Each path below is one point turned by a fixed rotation once a step. After each direction that follows a path, write how fast that rotation turns it, in deg/step (0 if it stays still).
Each turn is a multiple of 5 degrees from 10 to 175, or 0.
Each row of a path follows its step; steps can be skipped.
Rotation 1:
step 0: [ -7   4  -3  -7  18 -12  16   1  10   7  -7  -1  -2 -10 -10  -6 -15  -7
   5 -14  -5 -12   0 -12  -3  10  18   6  -4 -11  -7]
step 1: [-12  -8   3  -2  -5   6   9  15  14  -6  -9   2  10  -2   8  -7  -9 -12
  13  -7   3  -3   9 -11   2   5 -21  -4   5  -3 -23]
step 2: [ 17  -8  -6   4  14   1 -11  11   6  -2  12   6   6  -1  -5 -17 -17  10
   7  -3  -7  -9  17   7   0  11  -7 -11   3 -13  -1]
step 3: [ -1   4  -8   9   0  -2  10   0   4  14 -15   8   3 -10 -11 -10 -13   8
  -1 -20  -4  -1  -2  -6 -16   9  13   2  -9 -14 -14]
step 4: [ -5  -6  -5  -5   8   4   4  -3   9  -6 -27   1   7   4  -1   1 -15 -16
  15   2 -10   1   2   0  -1   8 -18 -12  -1  -1 -16]
step 5: [  7 -15   2  -2  19 -10  -1   5   6   5  12  -4   5   0  -3  -3 -19  -5
  14  -8 -15 -19  17  -5   5   5   6   1   5 -10   1]
step 6: [-15  -1  -4  11 -12   3   6   8   3  12   1  -4   6  -4  -2 -16 -10  10
   5 -17   3  -1   8 -15  -7   4   2  -5  -1 -10 -25]
step 7: [  1  -5 -16   7   4   4  -7   3   0 -13 -14   8   8   4   1  -7 -20   3
   5  -4 -11  -2   5  18  -4   4 -17 -19  -6  -1 -12]
step 8: [ 13  -9   1   4  17  -1   7  -9   2  19  -7  -1   9  -5 -11   4 -19  -3
   8 -16 -17  -8   9   5  -8  -1  10   5  -1 -11   2]
step 9: [-24  -7   0   5  -2  -3   4 -13   9  10  -6  -9   2  -1  -3  -4  -8  -7
  14  -5  -7   2   0 -21  -3   3  -4 -12   4  -6 -23]
Speeds:
[-6 -1 -1 -2  1 -3  2  5  0 -2  2 -9 -1  6  2  0  1 -2  5  1  1 -7  1 -5
  4  2  0  3  2  2  1] | 80
[-3  0 -4  0 -5 -3  1 -2 -4  2 -1 -3  1 -8 -7 -2  6 -4 -4 -2  0  0  3 -1
 -3  1  1  4  3 -1 -5] | 130
[-1 -1  3 -4 -4  0  2 -1  1 -6  2 -1  1  7 -4  2  3  1  1 -6 -3  6 -5  2
  3  5 -4  0 -2 -3 -5] | 130
[ 1 -3  4  5 -5  0  3  2 -2 -1 -1  6 -2  0  3  6 -2  1  0 -6 -2 -5 -1 -1
 -2  2  1  9  2  2  2] | 145
[-1  0 -2  2 -1  3 -4 -7 -2 -6  0  0 -4  1 -2  1 -5 -1 -2  4  3 -2  3  1
  1  7 -4 -2  8  2  0] | 135
Rotation 2:
step 0: [  3   8  -6   6  -5   8  -7  -3   9   8   8   9 -21  -5   0  10  -1   3
 -11   4   6 -16 -17 -12   0   0   8   8  -1  -8  15]
step 1: [ 20  12   1   4  -6   2  -8 -11   5   7  11   2  -1   9 -19   3  -7 -14
  -6 -10  -2 -13   5  -1   4  -4  -7  -6   5  -4  15]
step 2: [ 13  22 -10  -4 -13  -7   2  -2   2  -8  -1  -1  -5   5   3   8  -9 -11
  14 -20  -6  -1   1  -1   7  -9   3   5  -2 -10 -12]
step 3: [ -9   9  -4  -3 -14 -10  -6   1  12   6   8  15   6  -9  -1   7  -4 -14
 -10   0  -4  10 -10   9   5 -12   4   4 -11  -2 -16]
step 4: [ -2   7   2  22   0  -7 -10  13 -12   1   7   7   5   4  -3   6  -6   2
 -18   3  -3  -6  -8  10 -11 -10   5  15  -5 -14  -2]
step 5: [21  6 12 25 -3  9 12  1 -5  7 11  8  1  2 -9 10 11 -3 -1  0 -3 10  4 -7
 -6 -6 -2  9  0 -1 -5]
step 6: [  2  17  16   7 -10  -9  -1  -1   1 -14  -6  20   1  -4  -4  -1   6   0
   7 -12   6   4  -3 -19  -5  -4  -2   6  13   9  -2]
step 7: [  5   8   4   5 -13  -7 -23  -9   5   8  -5   9  10  -5  -3   4   3  13
  -1  -8   4  -5  -7  -9  -1  15  11   0 -13   8 -13]
step 8: [  8   6  -3   4  -9  10 -15  20   6   3  13   1  -3  -1  -2   5   0  12
  -2 -12  19  -2 -11   1   4   2   5   5 -14  -1  13]
step 9: [ 20  -7  10   2   4  -4 -10   3  10   8  16   1  12   3  -3  -6   2 -15
  12 -15   2  -2  -5  -4  -4 -12   3   2  -4  -9  14]
Speeds:
[ 2  2  6 -1  2  1  7  3 -2 -1  3  1 -1 -4  4 -6  2 -5  5 -7 -2 -2  5 -1
  3 -2  1 -1 -2  1 -2] | 100
[-1  0  6  2  0  6  4 -6 -2  1  0  1 -2 -5  0  3 -1  1 -1  2 -3 -6 -3 -4
 -5  2 -4  2  8  1  0] | 65
[-7  0  4 -1  1  6 -2  0  4  0 -2 -2  1 -3  0 -1 -3  4 -1  0  3 -5 -4  5
  1 -4  0  2 -9  0 -6] | 85
[-5  0  5 -5 -1 -2 -2  3  6 -4  3  4 -1 -3 -5 -4  1 -5 -4  1  1  1  0  1
 -1 -4 -4  0  3  3  7] | 135
[-6 -3 -4  4 -4 -3 -2 -2  1  2 -5  3 -3 -5  6 -1 -2 -2  0 -5 -5  2 -1  0
 -1 -1  3  0  0  8  0] | 95
[-5 -1  1 -1 -2 -1  1  7  1  4  4 -2  6  2  5  7  2 -3 -3  2  0 -5  1 -3
  3  4  2  4 -1  2  3] | 85
Rotation 3:
step 0: [ -3  11 -13  -9 -10 -10   0   5  -2   2   0  -9   2  -2   2  -5   2  -8
   0  -6   0 -12  -3   7  -3 -14 -15 -21  -1  -9  -6]
step 1: [  0  -1  -7  -8 -13  -8   0   6  -3   5  11  -8  15 -15  -8  14  10  -8
   2 -10   4  -1  10  -6   2 -11  -5  -6  -2  10  -4]
step 2: [-11   3   8  -4 -12  -6   0  16   3   3   1  13   4 -13  -2   9   1  -7
  10   3  -4  -6  12 -14 -11  -6  -3  -1  10  -6   1]
step 3: [ -7  -8   3  -2  10   5  -2  12 -11  14   1   8  -1 -16  -4   2  -7 -12
   0   3  13  -9   5   4  -5 -13   6  -7   8 -10  -1]
step 4: [ -1  -6  -8  -7   3   0   4  15  11  21  -3   2  12   6   2  -9 -16 -16
   3  -3   8  -5  -2  -1   0  -7  -3  -6   0   3  -7]
step 5: [ -4  12 -13  -8  -4  -5  12   9   3   7   0  -3  -3   1  11   3  -2 -13
   9 -15   0  -1  -1   5   9 -20   0  -2   8   2  10]
step 6: [-12   0  -4  -1  -5  -5  -1   4  11  14  10 -14   4 -13   6  12   7  -5
   2  -9  -5   6  -6  -9  -4 -15   0  -5  -6 -13   1]
step 7: [-20   7  -1  -7 -14 -10 -12   2  -9   5   9  -5   3  -8   0  -6  -3 -13
   6   4   9   2   8  -9  -2  -2  -9  -7   2 -13  -2]
step 8: [ -5  -4   4  -9   7  -5   3   5  -3   5   1   1   0 -20 -11   2  -7 -21
   8  -9   4  -5  15  -6   4   4  -2 -14  -6   3  -1]
step 9: [  4   3   4  -6   6   0  17  11   9  15   2   7   3  -6   3   1  -8  -3
  11  -2  11   3  14  -4 -12  -6 -14  -8   7   0   4]
Speeds:
[ -2   5  -2   0   1   0   1   2  -1   1  -2  -2   3   5   4   1  -3  -3
  -2  -2  -3   8 -10   2   3  -2   6   0  -2  -3  -1] | 55
[ 0  4  4 -2 -4  1  1  2  7  3  3  3  3  4  4 -7  1  4  0  3 -5  1  1 -3
 -1  4  0 -7  3 -2 -2] | 155
[ 7 -3  0  2  2  6  0  1 -1  4 -4  2 -3  5  4 -6  0 -2 -1 -4 -2  1  4  0
  0 -7 -4  1 -4 -1  2] | 65
[ 2 -6  0  1 -3 -3  2  1  1  4  1 -4  7  2  1 -1 -3  3  2  0  4  4 -2 -6
 -9  2 -1  5 -3  3  1] | 145
Rotation 4:
step 0: [ 12 -26   2  -5   4  -3   2   0 -19   9  -2  -4   2   6  -3  20  -2  -6
  16  -2  -6  -8   7  14  -6   4 -10  11  -3   7  -4]
step 1: [-21   4  -1  11  12  -7  10   5  -2 -11  -7  -1  -2  -1  -6   7  -7   6
  -2  -9 -11 -11 -15   5  -3  26   0   2  -2  -4  16]
step 2: [ 17   5   4  -7  15   8   5   6  -4  -2   1 -14  18   2  15 -11  10  16
  -2  10  -4 -10 -12  -1  -5  -5  12  -4  10  -8   9]
step 3: [-15  -7  14  -5  11  10  -2  -5   4   7  34  11   9   2   0   2  -5  -8
   0  -4  -6  -7  -3   3   9 -15  10  -2  -4   2  -4]
step 4: [ -5  15  -5 -13  -4 -11  -2  17   5  -5  -1   1   2  18 -18  -3   2  -1
 -15   0  -3   1   2   9  -2  -9  -9 -15 -22  -3  -2]
step 5: [  7  -2  -7  -9  -5   3  12  21  -5  27  -6  -7  -2   0  13  -3  -5 -11
   7   1   9  -7  15  13  -2   0  -6  14  -3  -2   2]
step 6: [ -3   1 -14  11  19   9   0   9   2   4   3   9 -12   6   6  14  -7  -4
  -1 -16  -8   4 -10 -17   8  10 -18   8   1  -1   7]
step 7: [  6   1  19  -9   8   4   6   3  19  -3  -3 -10   2   9  -3   3  18  21
   5  12  -3   2  -2  -9 -10  10 -17   2   9  -3   0]
step 8: [-18   0  10   1  -1  -1 -18   3   4  17   4  14  14  -3   3   6  -4   3
  13   4  -2 -11  -4  -3 -22  -8  14   9   8  -1  -7]
step 9: [ -8   9 -11   7   2   6  -4  24 -17 -11  11   7  -2   3 -16 -13  -2   8
  -2   8 -13  17  -3   5  -5  -2   4  -9  -1   8 -10]
Speeds:
[-5 -4  3  4 -2  1  0 -1 -4  3  4 10 -2 -1  3  5  1 -5 -2 -4  0 -1  2  0
 -2  2  1 -3  3 -5  3] | 140
[ 1 -5 -2  1  0 -2  1 -1  1  2 -2 -6  1  1  4  5 -4 -4 -4 -2  4  5 -1 -1
 -3  6 -9  1 -2 -1 -2] | 60
[ 4 -3  0  0 -3  2 -7  1  4  4 -3 -2 -2  1  2 -9 -1 -2 -3 -1  0 -8  0  0
 -6  2  2 -1  2 -3  2] | 125
[ 3  2 -2 -5 -3 -1 -3  2 -6  4  0  0 -8  0 -5  2 -5  3  3 -4  4  0  2  6
  4  3  0 -3 -1  0 -1] | 70
Rotation 5:
step 0: [ 16 -10  14  -4   6  -4  -2  -8   6   5 -11  -2  -5  -7  14   0  -5   2
 -15  -2 -11  13   4   4   7 -10  -1  -4 -11   3   2]
step 1: [  0   4   2 -23   2   5   2  -4   2   4   6   1   2 -12  -2  -1  -2 -12
   1  -2 -14  -3  -4   4   4   0  -8  -5  11 -18  16]
step 2: [  4   9 -10  -4  14   4  -7  -4 -10 -12   3   1  -4  -3   8 -10   8  10
   5   7  11   1 -10   5  18  -9   2   6   7  -6   1]
step 3: [ 14   5  16   2   0  -5   0   2   5   1   3  -5 -21   4   3   0 -15   6
 -11   2  -1  -7 -11  -4   3 -11  11  -8   3   1  -3]
step 4: [  9   8   4 -13  -5  -3   4  -4   6   1 -10 -10  -3  -8   5 -13   3   1
  -1 -13 -25  11   2   3   2  -5  -7   0  -7  -2  -1]
step 5: [ -2  -6   6 -13  16   2   2   1  -5  -8   3   5   5  -9   7  -5 -12  -8
  -1   8   2   9   0   5   7  -8  -6   6   0 -16  19]
step 6: [ 12  10  -1  -3   7  -1  -6  -2  -4  -2   9   5 -10  -9   5  13   6   1
   2   0  -4 -11 -11  -4  21  -3  11   5  15  -3   0]
step 7: [ 12   9   9  -6  -1   9   0  -3   7   4  -7  -2 -21   7   2 -19   0  15
  -3   2   2   4  -6  -8   4  -4  -5  -7  -2  -6  -6]
step 8: [ -6   1   5  -2   2  -4   4   4   5  -6   3 -10   1  -1   6 -10 -18  -5
  -3 -11 -21   9 -12   8   4 -17  -6   3   0   2   4]
step 9: [ 20   4   3 -16  14  -4 -10  -4  -2   0  -4   5   5 -14   8   1  -4 -12
   1   4  -1   3   7   2  10  -3   2  13  -5   0  10]
Speeds:
[ 1 -5 -2  2 -4 -2 -1  2  4  1 -2 -3 -9  2  1  3  0  7  4  5 -3  6 -2 -4
 -1  1  4 -2  1  0 -1] | 95
[-7  1 -1  1  3  6  6 -3  0 -2  2 -5  1 -4  1 -5 -1  4  5  6  0  2  0  2
 -1  0 -3  2 -3 -4 -5] | 125
[ 2  1  4  1  0  0  2 -7  2  1 -1  0  0  0  3  5 -1 -2 -4  5  1 -6  1 -5
  5  1  6  1 -5  1 -6] | 110
[ 5  1 -7  0  3  1  0 -1 -1 -2 -4  2  3 -1  2  0  8  1  1 -4 -3  6  2  4
  3 -2  2  1  0  4 -8] | 160
[ 3 -4  5  5  2 -1  2 -2  6  1  9  2  3  0 -1 -3  1 -3  2  0 -4  1 -3  4
 -3  2  5  0  6 -1 -2] | 145
Rotation 6:
step 0: [ -1   7   5   4 -12  -1 -16   2   5 -17   2  -8 -14   0  -4  -2  -4  -1
   3   5 -10  -4 -12   3 -10  12 -20  -8   2 -15   7]
step 1: [ -7   9  11 -12   2  -1  -8 -11  -5   6 -11   0   8   0  -8  -3   0   2
  -4  17  10 -16  -8 -17 -11   4  -4  -9  16   1  -1]
step 2: [  4   9   5   0  23  -2  -9  11  -2  12  -1  -1  10  -2   0  12  -3   8
   0   8  -9  -8  13   4 -16  16  -5   9  -5   3   6]
step 3: [  4   9  16   7  -2 -16  -6   6   1   5  13  -2  -3  -9  23 -10   5 -11
  -1  -7   6  -5   4  -1 -11   3 -18   5   1   0   1]
step 4: [ -6  21  10 -13  -5 -14 -12  -1   4   4   2 -10  -5   0   1  -3  -2  11
  -1   3   2   1 -12   2  14  -3  -5  -3   0  22  11]
step 5: [  6  18  -2  -4  12  14  -7 -11  10  -4  -7   1 -11 -13   6  13   8  14
  -3   6  14   8  -3  -6   0  12  -7  11  -2  -1   1]
step 6: [  6  -1  17   0   2  15   1   8  16 -15   6 -13  -1  -1  -8   3   6  -7
 -12  -2   1  -4   8  -2 -10   0 -19   1  12   6  11]
step 7: [  8   8   9  -7 -13  -4  -7   5  -2   8   4  -5  14  -6  -3   4  -1  -3
  -8  14 -12   6 -23  -3  -4   1  -8   8  14 -10  10]
step 8: [ -2  21   0  -5  15   3 -15   9  -9   2  -7   4 -10  -1  -2  -9  10   0
 -15  10 -12  -9  -8  -6  -8   3  -5  -9  -9  -6  -6]
step 9: [ -3   4  12  -2   8 -10  -1  -5  -3 -11  14   1   7   6  12   6   9  16
  -5  16   8 -13  12  -4 -16  -3  -8  -5  -2  -2   8]
Speeds:
[-2 -4  4  5 -1  1  1  4 -2 -7  3  1 -6  3  5  0 -2  4 -2 -2  1  0  6  4
 -3 -1 -4  3  4 -4  0] | 115
[-2  1  4 -2  2  0  4  3 -1  2  2  5  1 -1 -3  1 -5 -2 -1  2 -4 -3 -5  2
 -9 -2  0  2  1  0 -9] | 60
[-1  3  1  2 -3 -7 -1 -1 -1 -1  0 -2 -1 -5  3 -1 -2  2 -8 -4 -7  0 -4  2
  6  0  0 -5 -2 -4 -5] | 90
[ 1  1  4 -2  0  1  5  0  2 -6  4  2 -4 -8  0  0 -2  1  4  0  5  4 -2  4
  5  2  1  1 -3  7 -1] | 55
[-2  2  4  1 -1 -7  0 -1 -1  3 -3  1  0  1  0 -1 -5 -1  6  0  3 -1  6  1
 -2 10  3 -6  1  0 -1] | 40
